128 stands for zero in the data rows.
Some points, one per row:
[140 106 113 112 121 156 127 154 125 129 143 123 122 130 135 122 117 135 116 105 157 143 132 122 119 131 161 143 125 127 151 131 132 107 148 158 117 141  85 131 121  95 119 155 122 141  90 155]
[121 103 123 160 148 109 112 113 100 121 122 110 138  87 143 107 144 127 102  97 144 154 117  72  87 163 122 130  92 155 127 153 126 138 136 117 171 136 116 140 138 154 143 125 131 147 111 152]
[177 134 136  86 130 161 130 115 138 121 127 106 106 153 138 125 124 106 112 152 147 140 141 139 164 118 152 134 112  94 128 142 144 102 114 143 111 111 119 130 139 127 111 130 125 124 145 121]
[143 110 108 114 146 148 133 106 122 120 138 108 123 116 144 107 129 122 123 117 140 175 131 111 134 140 113 131 118 141 134 131 133 110 143 142 134 121  98 117 131 137 148 138 113 140 129 137]
[148 119 142 112 143 119 119 128 119 146 117 128 134 115 147 131 132  91 118 130 133 146 128 113 113 144 108 143  88 114 143 158  97  92 144 127 127 108 114 137 133 123 112 135  98 109 137 118]
[120 129 152 142 125 123 121 140 119 117 126 155 103 107 139 117 127 131 116 133 115 123 131 125 114 110 131 139 131 146 132 129 125 160 111 137 139 111 115 114 131 132 135 133 108 126 161 110]
[  3 210 130 201 140  14  77  70 139 225  13 146 201 175  41 242 107 175 255 199   0   0 143 196 183 162  43   4 155 218 216  95 228 123   0  92 154 188 194 136  35 236 171   0 200 166   0 195]
[  0 255  34 206  79  97 159  98 183 110 196 166 255  94 175 255  51 172 211 183   0  13 238 215   0  75   0 119 151 127  50   0 132 255 137   0   0  12 255  62  84 186 216   3 252   0 255 140]
[138 115 127 135 143 120 130 121 114 130 115 105 125 126 127 128 124 121 101 109 134 150 117  96 120 137 117 113  90 118 121 140 131 127 138 136 154 129 119 137 126 139 113 123 110 142 122 123]
[155 106 155 157 111 109 131 134 124 131 120 157 107 123 139 127 160 133 119 123 130 116 112 119 143 114 149 146 135 126 133 146 144 141 132 161 141 126 119 116 128 105 107 115 119 128 159 111]
[109 118 131 155 154 123 112 119 116 119 134 125 156  76 143 120 127 118  88 102 162 136 128  79  77 158 118 114  93 151 122 157 123 141 143 124 186 127 113 147 137 127 146 134 126 139 105 167]
[169 126 128 104 128 152 131 113 128 130 127 112 110 137 145 126 110 123 116 135 149 152 133 133 141 123 138 134 119 107 119 143 135 121 131 140 121 122 113 127 133 121 130 134 131 124 134 125]
[151 142 123 116 122 128 136 134 133 115 134 147 110 145 144 126 114 108 105 147 144 129 133 128 114 128 140 120 119 114 120 146 117 114 135 123 122 107 127 122 142 128 119 109 119 111 163 139]
[117  92 133 158 147 107 109 123  99 123 142 125 144  99 128 119 151 130 103 113 137 135  95  62 115 153 118 124 108 164 143 163 120 108 145 146 183 149 121 143 141 167 149 137 118 156  85 136]
[170 132 132  92 125 124 122 149 134 130 139 131 125 116 136 147 107 124  95 131 139 140 118 114 160 111 146 120 124  88 110 149 143 141 115 151 125 119 130 115 131 114 146 115  92 137 118 134]
[129 116  95 168  74 165 160 110 161 159 118 103 105 149  71  93 167 166 220  60 116 144 106 168 142 178  86 177 172 237 165 131 109  90 168 141 107 142 147 156 149 111 126 152 155 157  80  88]
[163 145 123  76 113 154 148  91 157 136 118 109 104 185 116 132 117 109 144 174 162 179 184 159 169 125 165  84 139  63 135 166 156 114  80 159  98 102 107 127 134  94 135 115 138 153 205 142]
[ 35 113 108 138 136  72 122 153 115  72 144 124 171 124 113 120 124 104 159  97 120 131 103 105 108 138 128 118 155 122 119 158 114 173 116 119 142 149 141 109 116 173 132 134 126  85 164 142]
[108 124 109 115 133 113 129 136 113 116 152 115 120 110 112 114 126 128 138 106 126 151 136 132 137 128 147 122 122 101 142 124 151 118 107 146 128 132 135 108 155 146 159 121 112 127 132 133]
[157 110 158 118 152 132 109 142 140 123 133 128 140 125 167 126 116 122 111 138 158 150 133 105 112 118 117 144  96 123 114 127 123 128 133 136 148 132 116 105 116 111 137 131 111 102 127 145]
[148 109 121 118 136 138 125 113 114 124 120 114 115 116 141 121 143 113 104 117 150 152 117 108 126 144 138 127 110 120 126 152 146 117 140 135 141 127 119 131 133 136 130 127 123 132 133 125]
[149 118 124 120 137 136 128 124 120 135 129 123 117 120 139 122 128 126 103 120 153 142 128 116 126 131 142 127 108 120 122 138 133 122 128 134 143 131 118 124 138 130 129 133 124 135 135 128]
[127 149 129 130 117 130 139 115 145  90 142 142 114 144 145  92 128 125 100 132 114 118 140 127 111 120 150 129  93 135 116 122 120 149 113 118 127 100 106 122 131 137 131 134 108 126 178 126]
[149 120 130 120 141 130 128 121 110 124 131 120 108 132 135 126 117 117 113 125 149 148 129 119 138 129 138 129 112 131 122 143 131 121 133 138 128 129 121 137 133 123 134 128 127 135 129 123]
[165 121 136 119 139 148 118 124 128 133 142 139 112 144 137 132 119 116 104 128 153 141 138 137 140 119 138 129 126 100 118 140 141 108 139 155 122 127 103 121 122 108 128 133 125 139 132 123]
[122 176 181 120 134 131 131 206 204 149 151  99 125  92 118  65 102  84  36  58 193 138 103  97 130  77  79  77 110 100  86 112 180 181  92  53 237  83 113  91  85 131  86 140  73 132  77 171]
[159 112 128 128 128 133 126 116 112 135 115 126 106 126 137 146 104 138 108 122 134 137 115 118 129 125 138 140 113 116 124 151 129 122 149 145 140 148 117 133 119 109 120 122 119 142 119 128]
[148 114 131 122 132 135 137 116 108 132 120 113 109 128 135 130 130 127 108 114 145 145 120 110 129 135 141 125 114 122 125 141 130 124 141 137 143 134 118 135 137 129 126 127 114 147 141 119]
[148 128 138 114 139 129 115 133 116 147 116 131 127 121 160 132 136 115 104 140 150 126 125  97 130 132 149 106 110 118 121 140 128 119 136 137 135 115 121 129 134 129 130 114 122 128 133 136]
[171 134 136  94 128 147 133 118 138 129 131 125  89 154 137 135 116 118 115 143 143 146 142 147 174 111 157 132 134 108 127 142 143 114 127 156 100 119 114 127 134 106 127 132 118 136 145 113]
[134 156  71 121 117 182 168 138 183 124 111 126  83 189  72  89 108 130 155 105 148 125 155 188 158 161 132 116 172 125 122 108 128 111 131 180 117 190 116 160 142  72 102 151 157 170 104  94]
[155 119 176 121 134 128 105 137 139 135 123 147 129 140 150 152 104 106  97 167 139 106 122 135 151 130 112 150 120  92 139 157 102 108 112 116 141 119 138 125 125 101 118 152 139 118  93 180]
[156 154 127  80 121 155 147 129 160 125 127 138  79 178 126 131 121  91 103 152 143 140 150 163 161 116 154 115 125  93 121 145 135 102 130 133  82 104 110 102 140 107 115 110 120  96 197 117]
[ 71  46   8 160 151 138 127 118 159 147  88 153 186 197   0  60 160 121 228  75  45 101 125 145 114 187  94 126 210 255 234 105 105  45 155 195 116 211 165 162 170 131  93 119 227 140   0  55]
[105  90 103 137 133 129 114 135 104 112 124 110 128 109 138 124 127 139  93  95 156 156 119  85  94 120 148 136 111 138 152 141 125 119 144 121 165 140  96 137 110 139 107 154 119 134  95 147]
[113  90 135 176 149  89 114 111  83 124 117 113 140  87 151 127 125 135 102  98 143 146  99  65  83 162 121 130  84 166 129 160 120 134 150 112 185 142 121 147 133 163 126 121 123 139  96 154]
[163 120 127  97 133 141 127 115 135 142 120 112 112 135 148 133 127 105 108 133 140 139 129 129 156 123 145 129 105  96 116 154 144 112 125 145 117 110 123 138 134 115 122 118 124 125 137 122]
[  1 181  80 105 153  79 131 158 177   6 182 125 199 191  99  94  80  85 186  96 104  77 152 167 131 106 159  96 140  90  86 140 136 187  93 120  56 119 180  88 138 162 125 136 167  23 208 135]
[161 112 170 179 130 120 108 171 123 123 127 181 115  79 137 121 161 148 118 158 118  89 113 145 117 115 147 173 136 150 117 169 115 143 124 114 151 128 113 133 117 110 125 123 117 116 106 117]
[172 110 168 115 159 117  95 139 111 154 134  84 100 122 129 154  96 150  99 176 145 108 129 122 182 132 121 151 128 107 134 152 151 126 121 103 144 109 145  93 128 118 116 123 119 138  96 188]
[149 111 132 114 135 133 125 117 119 129 128 115 116 127 131 127 129 119 109 122 144 154 125 110 139 132 140 124 110 129 123 137 130 123 140 136 128 130 113 125 138 129 135 127 114 132 135 127]
[163 118 134 121 133 136 131 121 117 129 120 123 108 128 135 124 128 122 114 124 144 138 126 119 121 128 139 127 108 127 125 137 136 123 132 141 148 131 116 128 143 133 130 122 115 134 135 125]
[150 120 139 158 125 114 108 131  92 134 137 130 141 106 140 134 108 132 103 110 132 105 101  90  92 139 129 125  89 131 131 150 121 123 146 126 171 138 120 152 128 130  99 143 119 158 100 144]
[  0 255  68 255  53  62 209 165 241  98 255 216 255  81 213 255 103 150 233 255   0   9 255 255  40  14   0 111 231  91   0   0  62 255 148   0   0   0 255   8  58 192 236   0 255   0 255 129]
[ 89 124 161 141 146  61  82  86 123 173  66 162 135 184  66 107 192 123 144 197  79  52 152 156 213 157 135  52 167 191 141 112 181  74  69 124 132 212  68 172 103 168 116 117 215 191  41 121]
[138 124 115 128 146 123 118 111 127 114 115 108 130 137 120 113 128 130 122 124 120 136 130 113 142 124 117 115 104 130 123 127 138 115 122 137 138 129 127 140 141 145 130 121 121 148 112 123]
[122  94 130 152 151 110 111 127  90 124 131 118 148  85 146 119 118 134 114  94 153 146 103  81  97 157 121 140 101 154 132 143 109 125 153 120 171 136 119 131 137 161 138 133 113 134  98 152]
[  0 236  44 192   9  20 216 216 163   7 255 255 211  87 159 177 101 122 230 239   0 115 191 231  46  29  31 130 243  82  96   0  72 255 106  58   0  17 230  25 194 208 152  15 194   0 255 116]
[127 116  99 126 170 118 142  93 132 113 109 132 102 184  48  68 183 103 143 130 136 131 161 129 161 150 162 105 179 142 132 117 154  83 131 160 105 164  96 161 161 166  78 154 172 188 106  91]
12 more points follow, each with its number after it:
[146 118 131 115 128 134 123 123 115 129 129 130 116 122 135 117 129 116 107 124 153 143 129 107 132 130 143 128 114 132 128 148 128 125 125 132 140 122 115 127 133 129 129 135 119 135 137 126] 0
[150 117 139 128 145 118 120 128 119 126 126 137 127 109 150 119 121 129 116 155 135 128 135 133 118 136 110 160 122 116 129 138 107 100 121 114 135 120 108 122 110 122 114 168 122  98 113 160] 1
[231 125 179  65 154 225 100 130 175 158 124 188 156 103 141  85  75 183 179 216 164  24 160 193  90  67 177 151 150 149 108 133 145 159  24  85 204  99 121 109  70  67 135 151 158  30 113  81] 2
[113 108 134 137 159 140 117 145 143 106 141 103 130  91 152 127 133 130  74 100 173 153 120  85 109 116  87 110  98 122 101 146 129 146 138 102 189 123 128 127 112 159 126 118 117 119 103 155] 3
[149 126 140 121 134 133 117 124 123 126 134 131 114 119 136 119 131 114 106 116 148 136 132 109 120 127 140 120 118 130 127 143 129 123 132 136 139 122 112 135 124 119 132 123 109 131 131 130] 4
[120 146  98 120 103 118 116 130 136 161 122 141 161 148  94 124 141 151 141 124  93 127 140 132 129 132  99  93 157 130 162  95 145 109 116 129 117 120 139 125 120 160 145  87 151 127  85 134] 5
[148 119 131 120 135 136 122 125 116 128 130 126 114 120 135 124 137 117 112 122 147 142 130 111 129 130 143 129 110 130 132 142 131 121 129 134 131 125 114 128 135 133 132 134 115 134 131 127] 6
[154 124 135 116 126 127 108 126 116 128 118 130 117 125 148 134 127 120 109 135 135 138 118 111 133 130 133 126 107 126 133 145 129 119 141 136 125 129 106 137 122 126 135 122 115 135 118 136] 7
[159 137 152 103 141 125 121 129 117 141 116 147 143 118 149 119 136  81 119 151 146 133 126 141 112 154  92 157  86 109 127 165  89  79 122 100 139  95 112 133 120 122 105 162 103  94 134 141] 8
[182 137 128  83 109 159 147 130 139 137 130 127  84 164 118 128 124 124 116 134 151 149 149 155 174 103 162 125 136  96 120 135 151 119 116 163 100 128 112 123 134 102 125 133 113 155 166  99] 9
[114  83 137 176 148 103 105 123  88 133 118 123 145  80 152 119 140 129 102 102 147 139  95  65  82 161 120 141  95 170 125 161 102 134 154 112 186 134 123 133 131 165 137 125 114 126  98 155] 10
[182 110 115  96 124 160 150  98 140 114 108 100  86 162 129 137 107 124 129 120 137 177 118 147 169 122 153 145 128 116 120 137 155 119 143 161  85 145 115 126 148 109 127 129 126 139 159 102] 11
Which three of these numbered points are nearest to each point below, looking only along the 4 directions in which the first points spread most? Their numbers follow each, nearest first.
[248  79 228 185 116 139 110 202 136 170 104 243 141  95 157 126 140 186 159 196 110  11 142 205 137  87 165 182 167  68  74 163 132 121  78 141 149  94 114 113  86  61 102 141 133 126 121 108] > 2 8 7
[146 127 138 110 148 108 104 128 120 126 125 144 132 108 153 145 124 121  95 162 141 120 120  97 138 115 155 127 117 136 125 162 135 123 127 133 126 128 109 105 111 117 146 129 111 111 119 145] > 8 7 1
[114  78 140 173 155 101 106 120  85 108 126 110 150  79 147 116 132 123  96  91 141 148  86  55  78 165 104 139  88 171 120 154 106 128 153 108 197 140 117 136 139 172 136 128 119 129  92 163] > 10 3 1
[186 102 107  88 130 158 148  71 146 128 115  65  88 167 152 116 113 142 143 121 144 200 149 157 174 130 149 154 147 134 122 140 163 126 133 162  89 138 106 112 139 110 146 136 153 144 171 105] > 11 9 6
[102 168  98 127 118 110 125 117 140 157 118 130 165 137 104 130 134 155 179 118  82 124 132 134 131 139  93  77 148 128 176  88 143 107 112 124 117  96 170 125 130 166 160  79 142 114  91 129] > 5 1 2
[155 121 152 116 133  97 117 128 115 139 117 125 124 126 141 122 126 103 104 138 143 142 133 121 141 143 121 120  95  94 109 130 134 122 106 118 135 138 121 138 118 111 141 123 110 131 114 157] > 7 8 1
[175 105 115  97 129 156 142  92 137 112 111  99  83 151 135 138 112 122 128 125 143 182 123 134 158 130 148 142 126 124 121 146 152 114 139 154  96 148 113 128 142 110 136 124 124 138 156 104] > 11 9 0
[131 112 137 152 147 113 113 125  97 122 131 121 136  88 151 132 116 122  93 113 148 146 115  85 107 145 119 133  93 145 114 152 112 135 143 117 162 131 113 134 117 129 141 119 115 123 102 160] > 3 10 1
[148 126 133 120 140 134 118 122 113 131 132 119 122 131 140 134 115 118 106 122 150 137 124 102 119 129 137 125  94 115 126 143 123 117 144 134 135 120 116 120 126 137 122 124 110 134 133 124] > 4 8 0
[152 114 130 120 135 137 123 120 119 124 130 110 114 122 142 128 114 128 108 120 142 150 120 113 132 132 132 137 109 128 126 148 128 133 126 128 134 129 122 122 132 131 133 133 119 133 129 138] > 4 0 6
[160 143 130 104 133 140 132 119 142 127 138 119 114 127 143 131 123 117 108 124 156 131 123 124 164 118 138 119 114 116 122 137 144 118 120 147 140 122 131 129 132 131 125 124 120 137 148 111] > 0 7 6
[155 131 126 119 151 134 122 128 111 142 118 129 109 132 154 124 115 115 112 128 152 143 144 129 144 133 130 124 123  94 107 144 135 115 127 158 123 111 104 149 125 108 130 135 125 140 137 130] > 0 6 7
[125 153 122 127 121 135 138 116 132  95 139 135 123 150 133 111 138 140 136 132 117 114 132 129  90 112 141 123 115 126 117 138 122 153 111 119 132 116 134 124 124 126 123 126 116 138 171 116] > 1 8 6
[255  85 171 122 134 172 114 215 129 175  51 224 155  98 161  85 137 204 180 216 129   0 130 217  98 111 204 142 143  52  52 165 159 113  38 102 186 112 154  96 113  85 115 152 118 102 124 115] > 2 7 8
[138 120 127 121 139 130 124 123 113 131 125 126 115 131 140 121 115 119 112 126 143 142 135 113 124 126 131 128 109 131 120 149 122 129 129 128 143 120 116 135 124 125 127 130 124 123 131 125] > 4 6 0
[252  89 198 148 113 132 116 198 120 170  86 222 152 116 158  99 138 168 154 183 130  13 129 198 131 131 170 140 132  59  57 155 145 117  55 120 160  86 127 105  92 109 108 141 137 113 142 133] > 2 8 7
[154 135 126 100 130 137 125 156 144 123 134 117 130 116 144 134 115 115  89 121 132 140 115 107 149 106 130 106 122  83 107 155 134 141 115 149 150 129 130 127 123 118 132 111  96 132 124 125] > 8 4 7
[158 116 217 126 148 119 102 137 102  91 113 163 183  84 165 163 129 120  76 206 152  50  84 113 118 168  78 180 103  87 136 167  82  95  67  70 228 122 122 126 111 143 133 186 170  64  39 253] > 3 10 1
[144 114 136 116 142 111 109 135 113 142 118 118 123 108 139 142 117 114 105 137 135 123 117 113 154 130 137 122 108 114 116 150 129 125 121 143 125 127 129 149 134 120 131 109 118 141 111 138] > 7 4 1
[140 128 130 125 139 138 131 121 127 128 131 122 119 112 129 114 132 117 108 111 152 141 142 116 123 137 146 119 115 131 124 142 132 126 127 132 143 128 112 134 137 107 138 137 126 145 132 135] > 6 0 4
[168 113 138 112 123 137 122 123 115 127 123 118 118 123 140 136 119 116 111 117 148 140 108 100 112 134 135 135 112 126 135 142 144 118 157 137 139 131 120 125 141 126 129 116 110 121 139 125] > 0 4 6
[109  93 138 171 159 101 109 130  85 114 138 125 150  75 156 122 117 135  89  93 147 135  99  65  73 157 102 135  86 161 121 163  99 133 145 108 201 133 123 131 129 165 132 129 126 133  98 168] > 10 3 1
[187 146 131  79 127 164 139 111 152 128 134 117  86 167 136 129 114 120 123 143 146 151 156 166 181 109 150 131 128  96 126 133 150 117 115 154  91 114 102 110 130  89 131 125 127 133 159 112] > 9 11 2
[186 145 127  81 129 165 144 126 150 134 130 116  87 158 136 131 116 114 118 138 156 145 157 160 163 109 163 123 129  93 123 132 158 116 113 159  95 123 104 118 137 101 131 127 124 134 154 109] > 9 11 2
[143 123 133 125 131 136 120 123 116 129 128 118 114 124 141 130 128 121 103 124 146 144 127 107 128 133 136 123 105 122 120 143 129 118 132 130 134 130 113 131 129 128 134 125 111 133 130 130] > 4 0 7
[140 128 104 128 113 184 176 120 142 124  95 109  70 207  65 117 122 140 182 101 122 135 105 165 161 175 133 141 153 163 137 111 116  95 177 161  99 174 143 144 155 114 101 174 133 179 112  68] > 11 9 5
[106 146 118 130 128 121 125 100 132 104 143 134 135 140 146  96 124 139 120 137 103 129 140 113  89 126 125 115 110 146 131 130 115 147 107 105 140 109 116 114 123 153 143 131 118 129 173 125] > 1 8 4
[159 129 162 129 138 116 113 132 120 133 117 119 106 128 136 122 128  97 101 145 144 137 138 122 147 142 131 114 105 105 109 152 149 112 105 131 140 130 106 127 138 134 136 112 122 144 118 144] > 7 4 8
[158 129 120 104 133 141 131 125 122 112 146 124 111 135 136 124 113 117 111 113 160 151 132 126 146 124 143 130 132 109 134 137 145 125 136 152 121 129 105 124 122 124 137 146 120 138 126 133] > 0 6 4
[158 128 136 119 128 134 124 121 118 138 130 116 133 113 141 135 142 101 115 120 143 131 110 106 109 136 129 122  82 114 132 151 127 108 137 135 139 126 124 139 140 127 111 131 105 134 126 124] > 4 0 6
[151 130 130 127 134 126 120 125 113 128 135 123 118 121 147 129 125 118 106 117 140 143 126 109 130 128 134 129 110 119 125 149 134 123 133 138 141 124 116 125 130 127 131 129 106 141 127 137] > 4 0 7
[106  82 165 213 132  76  95 143  80 136 128 173 155  64 160 137 145 129 110 122 138 106  86  65  66 153 107 157 106 160 138 171  93 136 151 118 202 121 127 141 120 139 112 117 128 121 108 164] > 10 3 1
[132 109 135 119 149 123 121 137 117 152 116 126 125 110 148 128 135 121 107 119 157 141 130  93 137 138 144 111 123 127 119 147 133 131 119 135 146 132 130 121 137 146 146 124 119 143 128 140] > 7 4 1
[129 109 130 110 134 131 121 136 132 137 127 121 114 122 138 125 129 108  98 129 158 150 139 102 139 120 151 122 112 115 135 154 137 114 116 124 140 127 116 134 120 138 121 131 120 131 127 123] > 7 4 0
[ 84 219 176  98 109 107 108 255 235 138 181  66 167  75 125  30  67  65   0   9 194 130 132  78 111  18  73  37 108  64  93  96 196 204  70  10 255  86 107  75  59 107  58 165  47 130  48 178] > 3 8 1
[105 118 109 105 158 101 124 180 159 132 144 123 139 111 137 132  85 161  63 109 119 169 153 100 113  70 156  92 149  56 154 140 117 115 113 156 190 130  89 107  81 113  83 140  80 126 101 127] > 8 4 7
[182 144 138  72 122 165 140 118 144 139 133 137  88 169 130 135 121 111 126 153 146 149 154 150 186 102 170 125 129  88 125 127 146 112 115 159  72 124 101 107 124  97 133 129 118 133 155 115] > 9 11 2
[165 126 130  94 133 139 123 132 122 127 135 123 112 141 129 118 118 115 106 130 143 145 141 121 145 124 152 117 112 117 121 134 136 114 127 143 122 119 114 135 132 110 132 126 106 134 136 127] > 0 6 4
[186 117 128  80 123 163 156 109 148 136 127 131  88 172 128 128 134 118 126 144 152 134 145 154 166 112 180 124 134 104 131 127 150 117 112 164  99 116 121 113 144  89 116 140 130 136 171 105] > 9 11 2
[101  99 134 177 149  82  93 131  78 118 134 125 168  67 154 110 132 125  87  98 147 131 102  51  74 156 107 131  87 164 128 159 103 126 147 107 198 125 120 147 128 173 132 134 121 140  84 156] > 10 3 1
[159 116 127 103 136 138 123 106 128 131 126 113 108 131 142 123 129 115 107 118 150 157 129 123 143 125 140 122 117 126 122 134 137 116 127 148 139 130 114 119 143 118 135 124 115 133 143 122] > 0 6 4
[105 146 106 115 106 112 115 117 136 154 106 124 146 143 118 122 132 147 159 127  94 143 125 129 131 140  83  91 155 145 167  94 145 118 120 125 127 123 136 123 123 172 163  77 136 117 105 132] > 5 1 7
[147 129 120  91 118 156 161 127 138 108 143  99  76 148 121 134 127 150 126 117 154 156 129 148 173  92 165 136 132 104 140 125 149 125 125 146 105 129 111 150 123 126 107 158 101 157 147 101] > 11 9 0
[148 124 134 116 136 123 121 122 115 131 138 127 112 130 142 123 125 114 116 123 141 146 130 109 130 129 134 132 103 116 140 134 130 123 135 143 127 121 113 131 127 121 118 131 107 131 139 130] > 0 4 6
[143 133 139 121 154 143 130 116 149 108 141 111 111 119 135 130 121 118  89 108 157 137 122 116 127 118 121 107 116 116  98 134 129 141 140 134 171 137 120 120 122 123 128 111 119 114 126 139] > 8 1 4
[141 104 162 126 124 113 123 142 101 159 122 150 136 105 156 125 118  95 120 134 141 128 121 142 120 147 116 156 102 117 131 150  85 124 116 110 127 133 133 134 119 113 111 165 124 111 125 140] > 1 4 8
[146 106 137 122 146 111 100 122 110 126 130 130 126 133 134 120 123 115  97 143 141 155 140 128 144 129 138 129  95 114 113 148 136 112 124 141 115 129 100 127 108 134 138 126 134 125 105 127] > 7 4 6
[136 108 138 114 142 122 109 128 113 131 125 120 139 109 156 136 139 116  95 155 140 133 122 102 150 124 132 120 113 125 106 157 117 124 127 130 149 132 116 106 125 124 149 148 129 115 128 141] > 8 1 7
[143 115 130 118 131 134 129 136 115 128 124 121 115 121 142 134 114 125 109 114 145 147 127 108 131 133 138 127 106 113 121 144 131 128 134 136 141 131 119 129 129 124 131 121 116 136 127 135] > 4 0 6
[129 121 130 110 170 150 125 122 163 109 130  96 122 113 137 120 155 110  88 123 153 148 125  99 135  97 113  96  98 110 103 145 123 126 129 121 177 118 133 117 124 152 122 108 110 106 132 114] > 8 1 4
[152 114 131 128 133 128 123 114 125 132 125 108 123 122 152 124 116 118 105 123 142 152 126 116 133 137 125 136 102 120 116 152 131 119 136 132 141 124 112 130 132 122 137 125 118 131 128 132] > 4 0 6
[ 97  79 147 178 161  65  78 118  67 133 128 129 163  70 146 118 135 112  85 118 135 135  97  55  83 158 111 130  69 151 123 162  92 123 149 108 182 133 123 151 114 169 136 114 121 129  75 159] > 10 3 1
[120 123 123 118 154 144 128 142 154 120 134  93 122 105 144 134 124 125  82 104 169 157 107  83 122 106 102 113  78 117 105 149 134 150 141 107 183 120 134 124 101 151 117 115 102 114 117 126] > 3 8 1
[169 128 142 132 115 126 134 140 121 116 144 137 118 127 133 126 120 129 106 147 136 121 131 129 145 117 153 134 109 120 114 127 141 116 119 122 120 119 121 122 143 121 138 128 131 125 140 139] > 8 1 4
[165 130 131 102 131 147 124 119 132 129 137 119 101 133 144 140 110 124 112 135 141 149 135 132 156 117 134 130 118 107 123 139 138 134 129 144 115 127 116 123 126 111 130 124 110 134 133 134] > 8 0 4
[126 108 137 149 153 109  95 126  99 120 128 127 145  91 158 119 129 117  95 128 140 128 106  75 106 152 119 132  86 145 127 159 116 122 135 119 180 112 117 130 131 165 131 124 118 127  99 169] > 3 10 1
[133 112 132 145 133 120 132 130 111  99 124 127 106 119 119 129 142 144 118 110 149 136 110 122 136 117 142 140 133 128 126 131 126 134 147 131 139 140 110 143 121 138 123 141 116 146 135 119] > 6 0 4
[135 118 119 123 134 103 100 140  89 125 144 134 155  83 165 134 104 126  94 128 140 141 124  90 103 135 141 126  96 139 136 156 120 121 135 139 141 112 105 136 114 124 141 125 121 128 102 155] > 3 1 8
[158 125  90  94 163 140 146  91 135 127  89 140  96 197  70  76 178 113 136 159 138 133 164 147 183 137 179 102 190 131 120 119 158  90 129 165  73 151 100 138 149 132  97 172 169 192 137  88] > 11 9 5
[164 125 133 107 135 131 130 116 133 130 137 119 107 122 142 133 125 108 108 127 147 145 121 117 152 119 142 125 117 110 123 146 148 120 126 148 133 128 127 131 131 120 127 108 113 135 138 129] > 0 7 4
[243 109 177  62 146 211 106 129 157 155 117 176 146 106 146  91 101 177 167 197 161  31 154 183  97  64 173 156 149 148 107 121 160 153  44  89 208 121 115 108  75  75 121 158 160  50 115  90] > 2 7 8
[127 128 106 121 131 136 127 133 121 113 132 121 105 129 115 119 121 127 118 106 161 136 127 112 123 142 148 121 128 132 117 136 138 120 143 138 146 148 106 142 132 123 121 145 130 143 119 137] > 6 0 4
[158 133 122 111 129 144 135 118 135 138 119 116 104 143 127 127 124 119 114 134 136 159 135 119 143 124 143 120 118 106 127 142 138 119 128 144 114 124 107 136 122 111 116 131 109 138 149 103] > 0 6 11
[158 115 113  99 132 150 134 118 138 119 137 120 115 133 127 106 120 117 133 113 154 166 130 139 162 133 139 139 133 117 126 140 134 103 138 151 107 132  99 119 134 113 149 141 119 135 138 121] > 11 6 0
[187 142 117  73 120 174 147 111 156 139 121 108  87 164 126 144 121 119 121 147 134 165 153 155 174 102 155 122 127  77 134 129 145 111 127 165  79 123  97 127 121  88 107 134 108 137 161  84] > 9 11 2
[228 121 210  53 124 144  92 119 150  98 130 152 139 136 145 181  96 130  97 255 134  77 127 183 213 105 120 194 174  43 166 147 107 100  20  95 145 108 149  82  99  85 132 186 142 100  53 225] > 2 9 7
[159  87 108 136 148 125 126  61 104 129 107  73 129 130 161  99 118 154 142 111 155 182 120 108 133 157 126 158 142 181 120 141 131 139 149 141 142 135 113 132 137 147 147 151 152 148 141 123] > 6 0 4
[159 115 123 100 136 147 138 113 140 119 118 114  96 148 129 117 130 105 113 132 147 159 134 127 152 133 144 125 116 107 123 149 154 115 129 142 113 135 102 125 135 136 125 134 127 133 145 110] > 11 0 6
[108 157 135 138  82 146 138 124 131 177 170 136 160 131  38 129 127 172 255  82  48 105  75 194 133 157 108 138 215 209 216  46  63 111 172 122 104  70 229 169 132 117 138  91 151 105  52  95] > 5 1 6
[135 125 101 121 133 141 141 122 116 104 129  97 105 126 113 117 128 125 139 107 141 134 120 118 149 133 115 126 144 143 131 114 143 130 133 125 139 152 133 146 145 146 123 144 128 143 118 116] > 6 0 4
[154 112 144 109 154 107 100 115 113 129 119 138 130 106 151 148 131 128  89 170 127 125 114  94 165 114 145 125 123 131 121 159 131 123 121 135 134 122 119  95 122 119 154 130 116 125 118 150] > 7 8 1
[ 86 157 106 173 104 113 142 107 145 156 131 140 176 139  38 117 125 160 220  67  69  72 107 162 103 151 110 115 188 225 190  65  89 108 124 129 164 134 223 177 141 115 112 117 147 128  36  99] > 5 1 6
[105  90 132 169 146  84 116 127  75 124 130 119 142  91 129 128 121 124 101  97 147 137  86  70  95 149 110 130  70 144 127 154 112 126 149 109 187 138 130 143 130 171 133 121 105 133 109 150] > 10 3 1
[156 129 127 123 124 128 112 124  98 131 131 131 136 129 158 125 126 123 102 132 140 155 131 107 136 133 126 122 109 120 123 149 131 116 147 143 116 124  92 141 111 131 150 130 114 134 126 132] > 4 7 0
[135 129 133 123 152 123 100 122 122 125 119 136 134 148 128 121 144  92 111 137 146 123 120 102 126 132 143 109  98 128 119 151 134  98 146 132 136 132 110 148 129 137 119 111 126 126 111 135] > 7 6 4
[155  91 139 142 172 119  95 124  91 134 120 141 179  75 166  85 112 144 106 125 177  92 109  84  39 131 135 128  93 161 127 133 122 135 119  96 244 149 117 121 112 150 121 151 130 100  76 152] > 10 3 1
[133  97 128 156 145 115 117 117 101 125 116 115 130 111 139 123 120 126 109 100 141 147 104  88 102 146 121 131  97 142 122 154 125 119 150 123 155 138 121 139 132 155 138 120 115 138 109 139] > 3 10 1
